cols: B Z L Q J T
k_692: [-1.47  3.20  1.80  5.58 -7.61  5.56]
k_144: [-2.64  5.04  2.70 -2.93 -5.81  8.90]
k_182: [ 7.62  1.05 -6.38 -5.37  1.94 -5.23]
k_760: [-5.72 -7.60  7.08 -3.95 -3.95 -4.10]
k_853: [-3.97 -2.94 -2.94  3.84  3.84 -2.94]
down: [ 5.04  1.05 -7.60] | Z
down: [-5.37 -3.95  3.84] | Q
howmany k_760: [-7.61] | 0
howmany k_853: [-2.94] | 3
down: [-2.64  7.62 -5.72] | B
down: [ 5.58 -2.93 -5.37] | Q

cols: V D X N P H A K
k_627: [-1.02 -8.29  9.64 -1.02  4.02  0.65  4.02 -8.29]
k_525: [-6.97 -6.97  2.15  5.34 -8.30 -6.97  4.03 -8.30]
k_743: [ 9.63 -8.31  0.00  9.63  0.22  9.63  5.64  0.00]
howmany k_627: [-1.02] | 2
howmany k_525: [-8.30] | 2
howmany k_743: [9.63] | 3
howmany k_627: [0.65] | 1
which: [-6.97 -6.97  2.15  5.34 -8.30 -6.97  4.03 -8.30] | k_525
howmany k_627: [4.02] | 2
down: [-1.02  5.34] | N

cols: Y F R E W U G C
k_519: [5.51 6.66 5.85 4.88 2.10 3.42 3.38 2.61]
k_85: [2.81 9.59 2.81 9.59 9.59 3.29 2.81 9.59]
k_336: [2.89 3.19 3.46 3.23 2.93 4.19 9.60 2.40]
k_387: [4.11 3.55 3.36 4.03 2.52 6.47 3.17 1.97]
k_193: [3.64 3.19 4.29 3.35 2.93 4.94 3.17 1.92]
k_290: [3.64 3.19 4.43 3.35 2.93 3.42 3.17 3.47]
k_21: [2.76 2.34 2.73 3.14 4.37 3.42 2.82 2.61]
k_705: [3.64 2.33 4.63 3.35 2.93 5.71 3.95 2.09]
k_888: [4.15 3.62 3.57 3.52 2.60 3.42 3.17 2.61]
k_867: [2.82 3.19 2.44 2.81 3.36 2.23 3.17 5.90]
down: [2.61 9.59 2.40 1.97 1.92 3.47] | C
down: [9.60 3.17] | G
howmany k_21: [3.13] | 0
howmany k_85: [9.59] | 4
down: [3.55 3.19 3.19 2.34 2.33 3.62] | F
down: [2.89 4.11] | Y
down: [3.47 2.61 2.09 2.61 5.90] | C

cols: Fakig bap Nemap madag fafil liso Reru sol pav
k_115: [ 1.20  5.21 -1.70 -2.87  0.34  2.15  8.41  4.76  1.20]
k_555: [ 1.20  5.21 -1.70 -2.87  0.34  0.13 -6.32  2.16  2.99]
k_938: [ 6.66 -0.49 -4.04  1.52  0.25 -0.38 -1.19  4.31 -2.76]
down: [2.15 0.13] | liso
down: [5.21 5.21] | bap
howmany k_115: [1.20] | 2

cols: vudog dag Sufam tive Lizod benef nuren
k_130: [-0.63  0.13 -0.80 -0.35 -0.49 -1.50  0.08]
k_53: [-3.70  0.12  0.48  2.03  2.61 -0.51  0.45]
k_733: [ 1.53  0.90  1.90 -2.33  1.96 -2.58 -2.84]
k_765: [-6.83  0.81 -0.34 -0.92  0.88  0.95 -1.24]
k_51: [-0.63 -0.87 -0.63 -0.87 -0.87 -0.87 -0.63]
k_966: [ 0.01  0.74  1.08 -1.60 -0.64  2.52  1.60]
k_767: [ 0.12 -0.87  0.67 -2.18  0.66 -0.88 -2.64]
k_464: [ 5.41 -0.71 -1.09  0.88  2.29 -1.06 -1.49]
k_31: [-2.53  1.54 -2.03  1.14 -0.30  1.01 -0.84]
k_676: [-1.98  0.10  1.26  0.51 -2.50 -2.31 -3.24]
howmany k_51: [-0.63] | 3
down: [ 0.74 -0.87] | dag

cols: Korag pirin tati som pab zis Dof
k_475: [-1.48 -2.40 -1.48 -1.10 -2.40 -2.40 -1.48]
k_50: [-2.29 -1.02 -0.14 -1.58 -0.70 -2.30 -1.64]
k_486: [7.14 5.50 5.35 4.42 5.00 4.11 3.41]
k_931: [-2.39 -4.34 -5.36 -6.38 -5.22 -5.78 -6.45]
k_432: [-2.74 -3.10 -1.83 -0.39 -2.35 -0.77 -0.97]
k_736: [-2.29 -1.02 -0.14  1.41  0.82  1.68  2.48]
k_653: [-2.34 -2.67 -2.10 -1.10 -2.40 -1.87 -1.48]
howmany k_475: [-1.48] | 3
down: [-1.48 -0.14] | tati
down: [-5.78 -0.77  1.68] | zis
howmany k_475: [-2.40] | 3
down: [ 5.00 -5.22 -2.35  0.82] | pab

cols: modun Kab bok zuze venu
k_340: [-3.74  8.17 -7.63 -8.30  1.05]
k_135: [ 2.92 -9.42  2.91 -9.42  4.58]
k_948: [ 3.71  1.06 -7.32 -7.32 -7.32]
howmany k_948: [-7.32] | 3
down: [-7.63  2.91] | bok
howmany k_135: [-9.42] | 2
howmany k_135: [2.91] | 1
down: [2.92 3.71] | modun

cols: Puv bason Luza zak dakip
k_566: [-6.92 -2.13  0.74  7.21 -3.59]
k_564: [ 2.60 -4.33  5.90 -5.40 -7.77]
k_644: [-8.48 -0.14  2.85  4.30 -1.10]
k_301: [-2.15 -0.69 -4.50 -4.45  0.48]
k_834: [ 1.99 -1.95 -1.48  2.10  7.96]
k_451: [-1.42 -3.27 -4.45 -4.88 -2.27]
k_668: [ 6.11 -7.73 -1.95 -0.80  3.66]
down: [ 2.60 -8.48 -2.15  1.99 -1.42] | Puv
down: [ 4.30 -4.45  2.10] | zak
down: [-6.92  2.60 -8.48 -2.15  1.99 -1.42] | Puv
down: [ 2.60 -8.48 -2.15  1.99 -1.42  6.11] | Puv

cols: Zatus rar Zun bida tiza Banap tapu
k_798: [ 0.93 -1.27  3.62 -8.88  4.07 -1.81 -0.85]
k_670: [-4.75  2.67 -2.08 -0.80 -0.84 -0.07 -1.21]
k_429: [-0.38  4.20 -4.02  5.93 -7.43 -4.11 -1.41]
k_673: [ 0.61  3.01 -6.33 -2.40 -1.78 -0.41  1.21]
k_609: [-2.51 -0.73  2.69  3.34 -5.44  0.86  4.86]
k_605: [ 0.61  3.01 -6.33 -2.40  0.72 -2.57 -4.15]
k_874: [ 4.20 -2.56 -1.90 -2.48  4.98 -3.76  1.04]
down: [ 4.20  3.01 -0.73] | rar
howmany k_609: [3.34] | 1

cols: zubot sor misi viga Mus pasa gosod mik tif
k_488: [-0.33  0.53 -1.89  1.76 -8.21  0.54 -2.06  4.61 -5.82]
k_839: [ 0.38  0.39 -1.27  0.38 -8.21  0.03  0.38  4.09 -4.81]
k_30: [ 0.22  0.60 -1.34  1.43 -8.21  0.18 -1.09  4.33 -5.26]
k_414: [-2.07  0.52 -2.07  1.95 -2.07  0.46  1.95  4.17 -5.57]
howmany k_414: [-2.07] | 3
down: [ 0.38 -1.09] | gosod
down: [0.38 1.43] | viga
howmany k_839: [0.38] | 3
howmany k_839: [0.39] | 1
down: [-0.33  0.38  0.22] | zubot
down: [1.43 1.95] | viga

cols: kuvel Noni fab Rili
k_68: [-2.90 -2.90 -2.90 -2.90]
k_369: [ 6.78  5.61 -5.46  2.01]
k_368: [ 3.56 -2.84 -2.89 -2.67]
k_199: [ 0.46  3.55  0.47 -1.23]
k_554: [ 0.52 -2.69 -4.65  0.76]
k_657: [ 0.78  1.39 -0.98 -2.58]
k_158: [-4.69  4.48  6.11  1.20]
k_914: [ 3.56 -6.68 -2.84 -2.67]
down: [-2.90  2.01 -2.67 -1.23  0.76 -2.58] | Rili
down: [ 0.52  0.78 -4.69] | kuvel
howmany k_368: [3.56] | 1
howmany k_68: [-2.91] | 0
down: [ 0.78 -4.69] | kuvel

cols: Lefig tor Vefam Zonam nune
k_457: [ 1.95  2.52 -0.88  2.82  1.90]
k_787: [-8.18  6.65  1.89  6.65  1.89]
k_240: [-1.37 -1.93  0.05 -4.18  4.32]
k_62: [-1.37 -0.89 -0.89 -0.89 -0.89]
howmany k_457: [1.90] | 1
howmany k_787: [1.89] | 2
howmany k_62: [-0.89] | 4
down: [ 6.65 -1.93 -0.89] | tor
down: [1.90 1.89 4.32] | nune

cols: zodo fulu kot fono faz Zukeb nalu
k_545: [-8.70  9.27 -3.84  1.14 -1.19  0.23 -0.15]
k_330: [ 6.92 -2.96  0.31  3.82 -8.93 -0.30 -1.48]
k_472: [-8.70 -3.65 -3.84  1.14 -1.19  0.23 -0.15]
k_497: [ 6.92 -2.96  0.31  3.82 -2.88 -0.30  6.72]
k_850: [ 4.81 -2.89  4.81 -0.28  4.81 -2.89  6.00]
howmany k_850: [-2.89] | 2
down: [-0.15 -1.48 -0.15] | nalu

cols: kena gof ralen nabe fogo rigi rad difuv Dukin
k_126: [ 2.59 -1.74 -0.81 -0.85  2.59  2.59  2.59  0.24  0.11]
k_224: [-3.35 -0.38 -0.38  0.11  5.19 -0.38 -0.39 -0.38 -3.38]
k_111: [-2.97  1.42  0.94  5.20 -2.97  5.20 -1.42  5.20  5.20]
howmany k_126: [2.59] | 4
down: [ 0.11 -3.38] | Dukin
down: [ 0.24 -0.38] | difuv
down: [ 2.59 -0.38] | rigi
howmany k_111: [5.20] | 4
howmany k_126: [-1.74] | 1
howmany k_224: [-0.39] | 1

cols: gebas Ker Zul torov lomut Lasi gupaf
k_817: [-9.09 -9.08 -9.65 -9.65 -9.65 -9.09 -9.09]
k_498: [ 3.65  0.08 -3.53  5.93  7.71  3.22 -4.33]
k_243: [ 0.99 -0.48  1.35 -9.10  4.83  2.13 -5.23]
down: [-9.65 -3.53] | Zul
howmany k_817: [-9.08] | 1
down: [3.65 0.99] | gebas
down: [3.22 2.13] | Lasi
howmany k_817: [-9.09] | 3

cols: noze dal degik nofit vurib
k_65: [-0.10 -0.10 -0.10 -0.10 -0.10]
k_702: [ 2.69 -3.08  0.08 -2.13 -0.43]
k_700: [-0.11 -4.77  4.90 -2.57 -4.21]
down: [-0.10 -3.08] | dal
howmany k_702: [2.69] | 1
howmany k_65: [-0.10] | 5
howmany k_65: [-0.09] | 0
howmany k_700: [-4.21] | 1

